Rows swapped in pairs by one turn or mirror: which row each one swaps with:
The rows were stretched afterwards, more along some directions than others.
j528: [ 0.00, -0.06,  0.11,  0.07, -0.12, -0.09,  0.21, -0.01,  0.16, -0.21,
 -0.06,  0.07, -0.43, -0.22,  0.11,  0.07, -0.04, -0.11,  0.08,  0.08,
 -0.32,  0.02]
j912: [ 0.05,  0.01,  0.18,  0.04, -0.14,  0.03,  0.14, -0.04,  0.25, -0.11,
 -0.05, -0.12, -0.06, -0.18,  0.23, -0.03, -0.16,  0.23,  0.09,  0.00,
 -0.35,  0.21]
j262: [-0.06,  0.10,  0.03,  0.16,  0.07,  0.23,  0.09,  0.06,  0.11,  0.05,
  0.02, -0.26,  0.10, -0.07,  0.06,  0.29, -0.14,  0.07, -0.14,  0.05,
  0.07, -0.02]
j976: [ 0.00,  0.07,  0.05,  0.11, -0.18,  0.19,  0.21,  0.05, -0.12, -0.13,
 -0.01, -0.19, -0.11, -0.08,  0.07,  0.07,  0.03,  0.26, -0.18,  0.26,
 -0.23,  0.03]
j401: [ 0.02,  0.12,  0.13,  0.15,  0.01,  0.21,  0.13, -0.01,  0.15, -0.02,
  0.09, -0.14,  0.17, -0.08,  0.03,  0.11, -0.25,  0.12, -0.20,  0.01,
 -0.09, -0.05]
j404: [-0.12, -0.04, -0.07,  0.04,  0.23, -0.02,  0.00, -0.18,  0.01, -0.08,
  0.33,  0.10, -0.17, -0.15, -0.10, -0.16,  0.01, -0.31, -0.03, -0.13,
  0.15, -0.11]
j575: [ 0.03,  0.00,  0.18,  0.11,  0.19, -0.02,  0.22,  0.05,  0.00, -0.01,
  0.14, -0.05,  0.25,  0.02,  0.30, -0.28, -0.16,  0.04,  0.08, -0.10,
 -0.07,  0.01]
j958: [ 0.00,  0.05,  0.13,  0.13, -0.07,  0.23,  0.35, -0.07,  0.20,  0.12,
  0.13,  0.08, -0.08, -0.17,  0.11, -0.05,  0.04,  0.08,  0.10,  0.02,
 -0.18,  0.02]
j642: [-0.07,  0.13,  0.06,  0.02, -0.03,  0.12,  0.04,  0.00, -0.01,  0.01,
 -0.03, -0.13,  0.16, -0.06, -0.07,  0.10, -0.09,  0.08, -0.17,  0.11,
 -0.09, -0.17]
j812: [-0.19,  0.00, -0.11,  0.01,  0.08,  0.08, -0.22, -0.12,  0.00,  0.14,
 -0.07, -0.11,  0.14, -0.09, -0.16, -0.04, -0.05,  0.25, -0.19,  0.10,
  0.11,  0.08]
j290: [-0.04,  0.16,  0.06,  0.16, -0.06,  0.05,  0.14,  0.03, -0.13, -0.07,
  0.11, -0.19, -0.11,  0.03,  0.22, -0.06,  0.00,  0.02, -0.09,  0.01,
 -0.17, -0.06]
j371: [ 0.13,  0.16,  0.26,  0.06, -0.04,  0.18,  0.14,  0.09, -0.02, -0.21,
  0.14, -0.33, -0.08,  0.00,  0.30,  0.11, -0.16,  0.05,  0.01, -0.23,
 -0.39, -0.10]
j807: [ 0.00,  0.06,  0.03,  0.12, -0.02,  0.05,  0.10,  0.08, -0.12, -0.19,
  0.05, -0.02, -0.31, -0.14,  0.14,  0.03,  0.15,  0.00,  0.01,  0.10,
 -0.24, -0.06]
j140: [-0.11,  0.09,  0.14,  0.08,  0.17,  0.38,  0.05, -0.12,  0.05, -0.07,
  0.23, -0.02, -0.17, -0.03,  0.06, -0.13,  0.13,  0.31, -0.10, -0.03,
 -0.10,  0.00]
j79: [-0.08,  0.14,  0.10, -0.05,  0.01, -0.05,  0.08, -0.06,  0.11, -0.06,
 -0.09, -0.23,  0.09, -0.14,  0.00,  0.03, -0.16,  0.13,  0.01,  0.11,
 -0.26,  0.04]
j249: [-0.16, -0.02, -0.09,  0.04, -0.14,  0.10,  0.00, -0.27,  0.07,  0.24,
  0.00,  0.00,  0.21, -0.07, -0.19, -0.08, -0.01,  0.10, -0.14,  0.12,
  0.04,  0.06]
j2: [ 0.01,  0.00, -0.02, -0.11,  0.02,  0.17, -0.01,  0.07,  0.09,  0.01,
  0.11, -0.20, -0.12, -0.05,  0.11,  0.32,  0.11, -0.01,  0.01, -0.11,
 -0.01,  0.01]
j489: [-0.08,  0.08,  0.00,  0.16, -0.08,  0.21,  0.00, -0.13,  0.13, -0.09,
 -0.01, -0.20, -0.27, -0.32, -0.06,  0.27,  0.02, -0.03, -0.24, -0.13,
 -0.13,  0.13]
j814: [-0.12, -0.08,  0.14,  0.03,  0.03, -0.02,  0.18, -0.09,  0.07, -0.15,
  0.09,  0.07, -0.10,  0.02,  0.02, -0.04, -0.02,  0.02,  0.04,  0.14,
 -0.02, -0.14]
j893: [-0.11,  0.14, -0.08,  0.01, -0.05,  0.16, -0.06, -0.13,  0.00,  0.08,
  0.00,  0.00,  0.07, -0.06, -0.14, -0.04, -0.02,  0.15, -0.19,  0.01,
  0.12,  0.05]
j254: [-0.04,  0.14,  0.12,  0.11,  0.12,  0.26, -0.02,  0.02,  0.01,  0.03,
  0.00, -0.28, -0.03, -0.03,  0.15,  0.33,  0.04,  0.14, -0.15, -0.07,
  0.04, -0.10]
j277: [-0.12, -0.05, -0.20,  0.12, -0.04,  0.13, -0.01, -0.21,  0.25,  0.03,
  0.05,  0.15, -0.20, -0.25,  0.03,  0.08,  0.04,  0.15,  0.00,  0.19,
  0.06,  0.27]
j252: [-0.12,  0.00,  0.07,  0.10,  0.07,  0.12, -0.05, -0.06, -0.07,  0.15,
  0.18, -0.06,  0.02, -0.23,  0.05, -0.24, -0.21, -0.14,  0.05, -0.20,
 -0.07,  0.08]
j111: [ 0.07,  0.17,  0.24, -0.01,  0.01,  0.29,  0.23, -0.10,  0.06, -0.05,
  0.17, -0.07,  0.12, -0.15,  0.02, -0.14, -0.15,  0.20, -0.08, -0.08,
 -0.22, -0.02]
j657: [ 0.01, -0.05,  0.09, -0.18,  0.01,  0.05,  0.03, -0.22,  0.17, -0.15,
  0.05,  0.08, -0.12, -0.25, -0.07, -0.10,  0.04, -0.06,  0.18, -0.13,
 -0.28, -0.04]
j927: [-0.05,  0.12,  0.01,  0.01,  0.01,  0.25, -0.01,  0.01, -0.02, -0.19,
  0.22, -0.05, -0.29, -0.15,  0.07,  0.06, -0.01,  0.20, -0.12,  0.10,
 -0.11,  0.12]
j476: [ 0.07,  0.18,  0.08,  0.00,  0.12,  0.27,  0.02,  0.12, -0.05, -0.20,
  0.19, -0.21, -0.11, -0.10,  0.18,  0.19, -0.04,  0.17, -0.18, -0.06,
 -0.08,  0.03]
j481: [ 0.05,  0.11,  0.24,  0.05,  0.05,  0.06,  0.25, -0.03,  0.02,  0.00,
 -0.01, -0.28,  0.22,  0.00,  0.15, -0.08, -0.10,  0.02,  0.04, -0.10,
 -0.22, -0.11]
j762: [-0.03,  0.06,  0.05,  0.17, -0.10,  0.17,  0.09, -0.11,  0.09,  0.04,
 -0.17, -0.05, -0.09, -0.12,  0.13,  0.09,  0.16,  0.16, -0.04,  0.21,
 -0.07,  0.13]
j3: [-0.12,  0.04,  0.10,  0.09, -0.03,  0.02,  0.05, -0.03, -0.11, -0.07,
 -0.04, -0.17, -0.07, -0.13,  0.17, -0.22, -0.03,  0.17,  0.02,  0.04,
 -0.37,  0.04]
j50: [ 0.00,  0.19,  0.07,  0.02,  0.05,  0.30,  0.08, -0.06, -0.09,  0.11,
  0.10, -0.08,  0.06, -0.02, -0.08, -0.03,  0.10,  0.15, -0.24, -0.07,
 -0.07, -0.06]
j524: [-0.10, -0.03, -0.08,  0.07,  0.25,  0.01, -0.12, -0.01,  0.12, -0.06,
  0.11,  0.07, -0.16, -0.11,  0.17, -0.02, -0.01,  0.02,  0.06,  0.09,
  0.04,  0.07]
j8: [-0.14,  0.17,  0.10, -0.03,  0.10,  0.13, -0.17, -0.15,  0.08, -0.05,
  0.10, -0.11, -0.13, -0.03,  0.05, -0.02,  0.05,  0.16, -0.10, -0.01,
 -0.01, -0.01]
j678: [-0.04,  0.05, -0.17, -0.04, -0.09,  0.07, -0.13, -0.16,  0.29,  0.35,
 -0.08,  0.00,  0.11, -0.01,  0.10,  0.14, -0.10, -0.02,  0.04, -0.07,
  0.04,  0.31]
j250: [ 0.05,  0.13,  0.33,  0.01,  0.06,  0.17,  0.18,  0.03, -0.05, -0.15,
  0.14, -0.33, -0.09, -0.02,  0.19,  0.01, -0.03, -0.12,  0.07, -0.32,
 -0.30, -0.23]
j95: [-0.12, -0.16,  0.08, -0.14, -0.13, -0.03,  0.01, -0.27,  0.15,  0.03,
 -0.05, -0.16,  0.04, -0.12,  0.00, -0.06, -0.20,  0.16,  0.26, -0.01,
 -0.26,  0.07]
j63: [-0.01,  0.06,  0.14,  0.01,  0.13,  0.26, -0.04,  0.05, -0.01,  0.11,
  0.05, -0.21,  0.12, -0.02,  0.28,  0.23, -0.09,  0.27,  0.05, -0.21,
 -0.04,  0.01]
j541: [ 0.03,  0.06,  0.16,  0.05,  0.07,  0.05,  0.15, -0.13,  0.21, -0.28,
  0.06,  0.16, -0.35, -0.26,  0.06,  0.09,  0.28, -0.05,  0.21,  0.00,
 -0.23, -0.26]
j570: [-0.02,  0.09,  0.10, -0.11, -0.01,  0.15,  0.11, -0.11,  0.05, -0.11,
  0.17, -0.02,  0.04, -0.17, -0.14, -0.16, -0.15,  0.12, -0.05,  0.04,
 -0.21,  0.04]
j395: [-0.02,  0.08,  0.07, -0.02,  0.12,  0.09,  0.04, -0.21,  0.02,  0.11,
 -0.15, -0.15,  0.01, -0.10, -0.17,  0.12,  0.18, -0.06, -0.12, -0.20,
 -0.01, -0.02]
j629: [ 0.06,  0.12,  0.15,  0.05, -0.04,  0.19,  0.05, -0.12,  0.20, -0.10,
  0.00, -0.03,  0.02, -0.24, -0.08, -0.09, -0.05, -0.07, -0.02, -0.15,
 -0.24,  0.03]
j799: [-0.12, -0.13, -0.04,  0.02,  0.03, -0.04, -0.12,  0.12, -0.12, -0.12,
  0.07, -0.22, -0.11, -0.25,  0.03,  0.05, -0.23, -0.14, -0.01,  0.03,
 -0.03,  0.08]
j206: [-0.14, -0.01, -0.14,  0.01, -0.12,  0.03,  0.00, -0.40,  0.36,  0.22,
 -0.02, -0.03,  0.20, -0.10, -0.03,  0.11,  0.09,  0.01,  0.04,  0.04,
  0.07,  0.10]
j944: [-0.02,  0.12, -0.01,  0.02,  0.08,  0.08,  0.09,  0.03,  0.04,  0.11,
  0.05, -0.09,  0.08,  0.16,  0.28,  0.09, -0.03,  0.07,  0.23, -0.06,
 -0.07,  0.11]
j88: [-0.03, -0.01,  0.07, -0.11,  0.01,  0.18,  0.12, -0.01,  0.04, -0.16,
 -0.03, -0.30,  0.07, -0.05, -0.08,  0.09, -0.11,  0.36,  0.06,  0.09,
 -0.26,  0.06]
j801: [ 0.00,  0.16,  0.06, -0.03,  0.16,  0.21, -0.14, -0.09,  0.29,  0.21,
  0.02, -0.07,  0.08, -0.13,  0.10,  0.16, -0.04,  0.13, -0.10, -0.32,
 -0.06,  0.18]
j59: [-0.06,  0.20,  0.04,  0.11, -0.01,  0.06,  0.17,  0.11, -0.11, -0.19,
  0.02, -0.06, -0.14, -0.16,  0.19, -0.06,  0.02, -0.07, -0.16,  0.04,
 -0.29, -0.05]
j525: [-0.06, -0.09,  0.04, -0.01, -0.19,  0.11,  0.06, -0.05,  0.09, -0.18,
  0.05, -0.07, -0.10, -0.24,  0.13,  0.12, -0.17,  0.06,  0.29,  0.22,
 -0.27, -0.04]

j570 pairs with j927
j262 pairs with j250
j481 pairs with j254
j525 pairs with j404
j541 pairs with j206
j371 pairs with j401
j678 pairs with j528
j59 pairs with j893
j958 pairs with j2

